Turns, then the turns between two rows, first turn first; the first pair answered:
turn nukab:
[ 28 -13  10 -10   6  28  11 -20 -15  46 -46  69  25 -15 -28  54  47 -33
 -53  24  -4   2  34 -40   3  -8 -12  51] -> [ 22  -5  -8 -23  -1  18   0 -26 -15  32 -28  83  18   9 -26  59  16 -31
 -51  38 -17   1  47 -38   7 -17 -12  57]
[  5  10 -33  17 -14   6 -16 -24   8  -6 -11   7  16  54   3  26 -24 -20
  -7  10  -4 -12 -10  12 -31  23   2   2] -> [  4  -2 -31  21 -17   8 -15 -19  18  -4 -13   4  17  50  -4  10 -19 -23
  -8   4   2   3 -13  18 -39  27   3 -14]
[ -8  -5 -22 -12  -5   8 -16  -9   1  29  -9  19  21  -2 -30   1 -22 -12
 -17   2   1  29  -6 -29 -19  24  -2  15] -> [ -8  -6 -17  -9  -3  12 -13  -6   1  32 -13  15  22  -9 -31   1 -15 -13
 -17  -1   5  28 -10 -29 -19  27  -1  14]
turn Ligug:
[ 30  16   2  38  33 -11  19   7 -32  28 -33 -10 -35  -2  22   6  40  27
   7  -5 -17 -67  26  14  59   7  29  15] -> [ 26  31 -11  29  29 -16   9  -5 -38  21 -19   4 -35  15  23  23  14  28
   3   8 -31 -69  31   7  59   3  26  33]
[  4 -45  19 -16  13   0   1  15  27   8  -7 -20  -9   4 -12 -70  16 -11
  15  -6  18  34   0  35  -1  -4   6 -51] -> [  4 -50  11 -29  18   9   9   2   9  33 -14  48  -6  13 -37 -41   4 -28
   5  23  13  36  33  10  20   2  15 -12]
[ -5   0 -19  -3 -12 -14 -33   4  39 -47  30 -16  -9  24 -17 -17 -53  -7
   2   5  -6  48 -11  28 -20 -15   4 -27] -> [  5 -31  10  14   1   2  -9  23  42 -25  -1 -21  -8  -6 -29 -45  -3 -13
   5 -12  20  53 -15  34 -15  -6  13 -49]
turn Nev:
[  7 -29  18  -1  31   7  39  11 -13  23 -24  75 -30  -2 -22  -8  27  -6
  24  31  15 -36  60   9  53  -5  45   8] -> [  8 -15  20   1  36   8  41   6 -24  25 -26  65 -25  -7 -13  11  31  -2
  22  31  12 -52  57  -1  56  -7  41  23]
[-16   3   9  -3  -7 -18   0   3  -5  -9  10 -29   1  11  21   9 -11  -5
   3 -14 -11 -11  -4  -1  -2  -5 -10   4] -> [-17 -15   3  -5 -13 -18  -3   7   8  -9  12 -13  -2  19   6 -10 -22 -10
   1 -11  -7  10   1   5  -5  -1  -4 -12]
[ 30 -61   6   2 -14  -6 -21  39  14  16 -30 -13  23  -3 -20   9  -5 -45
   4  -7  56  48  10   2  -4  34 -12   9] -> [ 31 -25  12   7  -2  -6 -16  26 -14  22 -37 -38  32 -17   6  56   8 -37
   3 -11  47   7   0 -21   3  28 -22  47]
[  3 -17  -1  -1   5   5  19  14  13  10  -7  27 -16 -14 -16 -30   0  -2
   9  -2   4   7  27  18   5   6  10 -21] -> [  0   6  -7  -4  11  10  17  -4  -9  23 -12  34   2 -21 -13  18  -4  -7
  -5   7  -9  -8  24 -18   7  12   1  23]
turn zir:
[-11  -3 -23 -10  -8   8 -13 -10   3   3  10  24  19   4  -7   9 -37  -6
  -4  19  -9  21  -6 -15  -9  14  -9  15] -> [ -7 -12 -15  -8   0  14   1  -5  -6  14   0  46   9   1 -12   5 -20  -7
   4  26  -2   8  13  -9  12   9   3  18]
[ -6  30 -20  -4 -13 -33 -26  -5  21 -41  47 -62  -9  33  22  14 -52  24
  16 -10 -18  -5 -14  25 -19 -10 -21  -3] -> [ -6  36 -30 -14  -9 -30 -26 -17   2 -26  45 -16  -6  44  13  47 -65  15
   9  12 -28 -14   9   3  -3 -10 -16  33]
[-17  -2   5  -5 -11  14  39  -3 -12  16  17   2  11 -41   7 -15  14 -16
   2  22  34   5 -22 -18   0  24 -21  -7] -> [-17  -1   5  -5 -11  13  37  -4 -10  14  19  -2  13 -40   8 -15  10 -16
   1  21  33   6 -26 -19  -4  24 -24  -8]
[ 25 -32   2  22  -2   5  -2   0   6  -3 -20  33  22   4 -19  11 -19  -4
  -9  10 -10  16  23 -13   5  29  48  26] -> [ 29 -41  11  28   1   7   8  10  10  -1 -25  27  13  -1 -16  -6  -1  -1
  -1   3   0  11  25  -1  10  25  54   9]

Between the rows of a pair lie two turns.
[ -9  18 -23  18 -11 -27 -18  -6   6 -32 -16 -53  30 -21  19   3 -30 -17
 -23  -6  20  43 -35  26 -37  24 -14 -10] -> [-12  17 -35   7 -12 -23 -24 -17  -3 -21 -15 -13  36  -9   3  25 -51 -28
 -32  14  12  50 -19   7 -30  27 -11  18] => zir nukab
[-23 -23 -33  13 -12  34 -46   1  27  30   5   6  55 -16   3  47 -20  -7
   1 -39  17  40 -20   1 -50  13 -11   2] -> [-22 -28 -27  14  -9  37 -41   4  27  37  -1  11  56 -20  -3  45 -12  -9
   1 -39  22  42 -18   2 -47  14  -9   2] => Ligug Ligug
[ 11 -23  21  39  -5   3   6  -2  14  17  -2 -33  13 -29 -19 -24  32  -6
 -25 -12  16  29 -43 -18 -37  27 -20 -32] -> [ 12   3  17  34   4   7   6 -21 -13  33  -6 -17  25 -32 -14  28  28 -11
 -36   2   3   5 -38 -52 -24  25 -27  16] => Nev nukab
[ 39 -23 -30  12  25 -11   4  22  -1   5 -14  34  -7 -29 -16  17  46 -35
 -27  12 -17  -5 -60   4  23 -28  -9   5] -> [ 36 -15 -40   3  22 -17  -2  15  -6  -2  -3  50 -13 -14 -14  28  28 -35
 -24  24 -25 -11 -48   3  29 -35  -7  17] => Nev Ligug
[-15   4  31 -34   9  65  -9  13   4 -26 -11  10 -11   5  -5 -19  57  26
  -4 -19   6  33 -36   9 -21  -4  12 -20] -> [-21  20   8 -46   3  62 -26  -9  -4 -25   2  36   3  22 -14  17  19  18
 -22  -1 -12  43 -32 -18 -25   2   3  15] => Nev Ligug
[  6   6  32   7   4  11  49  42  -6  22 -31 -35  13 -13  14  21  44  30
 -14 -21  16 -39  34  10   4   2   8  -8] -> [  5 -13  27  -2  -2   6  49  50   4  14 -22  -4  -6   8   5  -6  30  29
  -3 -10  16 -32  61  33  15  -7  22 -28] => Ligug Nev
[  0 -22   9   2 -10  15  22  26   1  17  -3 -66   5 -54  13 -51  60  10
 -18 -54  50 -10 -36  48  13  -2 -24 -53] -> [ -6 -67 -17 -16 -26  24  13  25  19  31   3  25   5 -26 -42 -71  19 -20
 -33 -22  52  49  -1  43  11  15  -8 -56] => nukab Nev
[  7 -30   8   2  16  27   2   5  -4  44 -38  38   7 -25 -38   0  33 -13
  -1   4  29  12  12 -23   7  28  10  29] -> [  2 -11  -7 -17  13  10  -2  -4 -16  23 -14  65 -18  10 -25  13   3  -3
  14  25   7 -17  43  -9  32   4  17  45] => Ligug zir
[  5   7 -23 -17 -25  -8 -32   1 -14   8  20  29  35   6 -16  13 -44  -6
 -29 -23   2  72   1 -22 -19  20 -20  17] -> [  9  -6   0  -2 -25 -21 -19  31   7 -20  22 -26   3   3  12 -47  -9  19
   6 -50  17  53  -6  38 -14   0 -10 -45] => Nev Nev
[ -3  -4   7 -20 -16  13 -14 -12  -7  -2 -10  -4  10   0  -2  15 -22 -19
 -46  -5   0  10   7 -22 -33   6  -3  -4] -> [ -3 -16  14 -17 -19   7 -12   2   5 -14  -9 -21  -5   3   3 -18 -12 -12
 -32 -15   7  11   7   6 -33  -1   2 -36] => Nev Nev
[ 24   5  39  24  13  12  23  14 -13  28 -26 -74  15 -35  31  14  62  21
  -5 -28  16 -25 -15 -14   6  10  -6  -4] -> [ 27 -16  43  20  20  23  37  15 -24  49 -38 -23   8 -34  12  16  69   9
  -4 -11  22 -26  13 -19  28  13   8   8] => Ligug zir
[-12   3  18  -2   4  29 -51  -3 -24 -44 -10 -11 -12  -5  22  36  -5 -23
 -11   9 -30  16  -2 -29  -1  23  12  38] -> [-12   4  21   1  -1  20 -53   7 -13 -62  -1 -40 -23   1  37  13  -3 -12
   1  -4 -30  12 -10  -5  -6  15  11  11] => Nev zir
[ -9   1 -13   5 -49  30 -11   7  24 -15   7  -1  22 -14  10  -6   9   9
 -36 -19 -27 -27 -24 -30 -46 -24  -6 -15] -> [ -8  -1 -10   7 -46  33  -6   8  24 -12   2  -5  21 -19  12  -8  17  11
 -34 -22 -22 -30 -26 -28 -46 -24  -6 -17] => Nev nukab
[  5  17  15  -3   5  18  -4 -14 -32  25   3   7   4 -26   6  22  12   1
 -15  12  -7 -19  22 -28  13  -5  11  22] -> [  9   2  30   8   6  17   6   2 -18  18  -2 -23  -6 -38  14 -15  37   9
  -3  -7   7 -18  11  -1   8  -7  15 -15] => zir zir
[ 30 -14 -25 -30   0 -25  17  20  -8 -18  -8 -20  -7 -17   8 -15  -3   4
  28   4 -44 -23 -34  11 -21 -22 -43 -30] -> [ 33 -26 -17 -23   4 -14  21  24  -6  -5 -22 -19   4 -33  -4 -20  14  -5
  21  -2 -32  -8 -41   2 -27 -11 -43 -33] => Ligug zir
[ 12   9   7   8  10   4  -3  -3   0  10 -19 -20  14 -14  18   6  13  11
  -9 -17  -6 -16 -21 -11  -8  13 -24  10] -> [ 15  -7  13  12   9   7   3   5   8  13 -25 -16   7 -17   9 -18  22  10
  -4 -19   3  -6 -16   1  -7  14 -18  -8] => Nev nukab
[ 27  26 -13 -19 -12 -26   4 -15   2 -27  17   9  -5  21   7  -3 -35   4
   1  -5 -10  -3  -5  31  -2 -21 -14 -45] -> [ 36 -11  11  -7   6  -2  34  -2  -5  14 -21  45  -2  -9 -20 -16  11 -12
  -2  -3  16   3  11  21  15  -6   3 -47] => Ligug Ligug
[ 24  -1  42  58 -29  15  11  22 -11  -8 -30 -40   0 -39   8 -19  19  15
   8  23   4   3 -32 -30 -18 -13   4  -6] -> [ 26 -10  46  55 -21  18  24  28 -19   2 -38 -10 -14 -35   3 -21  29  12
  16  33   8  -9 -10 -26   3 -19  15  -2] => Ligug Nev
[ -9 -27 -16 -12  -7   4 -13  -1  18   0   3  37   2  14 -21 -13 -26 -13
  -9  -3   0  39  11  -2  -4  10   4 -10] -> [ -6  23   1   2   7  -2  -8 -10  -8  -7  -2 -37  10 -12  29  32   5   9
  -3 -24 -11 -18 -20 -16  -2  -3 -15  18] => Nev Ligug
[ -5   6 -18  -8  -5   3  -3 -13   2   4  11  26   2  13  -8   5 -17  -8
 -11  10 -15  11   7  -6   2   0  -4  11] -> [  1  14   5   6   7   2  13  -2  -3   1  -1 -20  -6  -7  19   0  22   8
   5 -11  -5 -20  -7   8   9  -8  -5   0] => Nev Ligug
[ 23  -8  13  32  15 -21   0  30  11  50 -47   0 -19 -24  -1  -4  -8  -8
 -18   7  43  17   2 -26 -33  17 -38  -9] -> [ 23  24  17  31  23 -34   5  27  -5  33 -36 -29 -35 -18  34  14  -4  12
  -1   2  31 -30   5 -15 -18  -6 -40   2] => Ligug Nev
[ 11  20  28  10  31  -1  33  -1 -12  13 -30  25  -3 -15   2   9  30 -12
   4   5  16 -29  23  -3  32 -38 -13  33] -> [ 10  -1  30  10  25  -5  34  13   2   6 -27  29 -17  -8  -3 -24  31 -11
  14   5  23 -18  30  21  32 -40  -5   3] => Nev nukab
[  3  22   9   8  -1  14   9  15   4  11   3 -60  -2 -21  17  12   8  10
 -12  -3 -13  -4 -13   2  -5 -13  -3   4] -> [  7 -16  15   8  -1  25  21  29  15  29 -10 -20  -7 -23 -12 -19  18  -4
 -12   4   3  23   6  10   3  -2  14 -15] => Ligug Nev
[-13  -2  13  -2   6 -17  16   6 -13   1 -12  33 -29  12  23   8  14   3
  26   2 -30 -47  53   9  45  -2  15  10] -> [-15 -16  12   1  -5 -24   8  19  13 -16  -1  12 -37  19  25 -32   8   7
  32 -11 -24 -27  41  38  29  -2  16 -30] => nukab zir
[ -1   9  -7   3  -4   3 -15 -13  16   2   3  -9  31  -8 -15   7 -20 -17
 -17 -10   6  25 -26 -14 -34  18 -11   6] -> [  3  15   8  11   4   3  -5  -7  10   3  -4 -34  28 -22   1   7   5  -8
 -10 -21  11   5 -34  -9 -29  13 -11   4] => Ligug Nev
[  8 -10  13 -20  23 -11   7  -7   4 -20  -4   2  -4  36  -2 -39 -36  -2
  19  20  12  -1 -12   6  -7  -6  26 -35] -> [  9 -18  15 -19  28  -5  14  -8   0  -9 -14  22  -3  33 -12 -34 -29  -9
  18  26  15   0  -4  -1   0  -2  31 -26] => Ligug Ligug
[  7 -14   5  -3   4  32  15  -5 -10  34  -4  37  29 -24 -29  27  -2 -16
 -10  13  11  -4   6 -45  12  10   8  22] -> [  3  -9 -11 -14  -6  22   3  -9  -5  20  14  52  22   1 -30  26 -32 -15
  -8  25  -2   2  17 -38  13   2   8  22] => nukab nukab
[ -2 -46  18  11   8  20  16  14   3   4 -21  66  10   3 -42  -9  -4  -1
  -6 -10  28  53  13 -20  11   5  36  13] -> [ -4  20  10   4  18   3  12 -10 -35 -13  -3  38   6  12   6  59 -15  21
   3  -4  -2 -15  11 -36  30 -22  21  68] => Nev nukab
[-11 -19 -18 -13 -29 -19  -5  24  52 -40  23   0 -43  56 -11 -67 -31  16
  22  -7  -6  16  12  54  -7 -21  13 -73] -> [  7 -25  38  25   5  14  36  39  30  13 -37 -51 -17 -26  -3 -52  74  14
  18 -42  31 -12 -23  23  -1  -2   9 -62] => nukab nukab
[-11 -21 -14  -5  -3   4   5  -2 -11   4   9  41  -6   0  -6   9  -3 -14
  -2  13 -10  -8  33  -6   3  -7  10  11] -> [-15 -18 -21  -2 -17  -8 -13   2  10 -23  26   1  -6  10   4 -14 -18  -4
   1  -2 -13   8   9  13 -21  -9   1 -19] => Ligug nukab
[-33 -15  23 -26  10   9  16  16  -6   2 -34  63 -18 -27 -46 -21  65  -5
   5  10  32 -21  51 -11  -6 -40  27 -63] -> [-44  34 -11 -50   2 -11  -8 -14 -27 -20   1  77 -18  12 -27  36   5   2
  -1  34  -5 -45  61 -29  -2 -54  14 -15] => nukab Ligug
[ 36  30   5   5  30 -10  20   9 -12 -24   0 -45   4 -27  51 -14  21  29
  -8  -7 -21 -38   9 -22  31 -35   6  29] -> [ 37  21   4   0  37   0  28   4 -23  -4 -11  -5   5 -27  35  -1  23  16
 -13   8 -19 -36  29 -36  44 -30  13  47] => Ligug Ligug
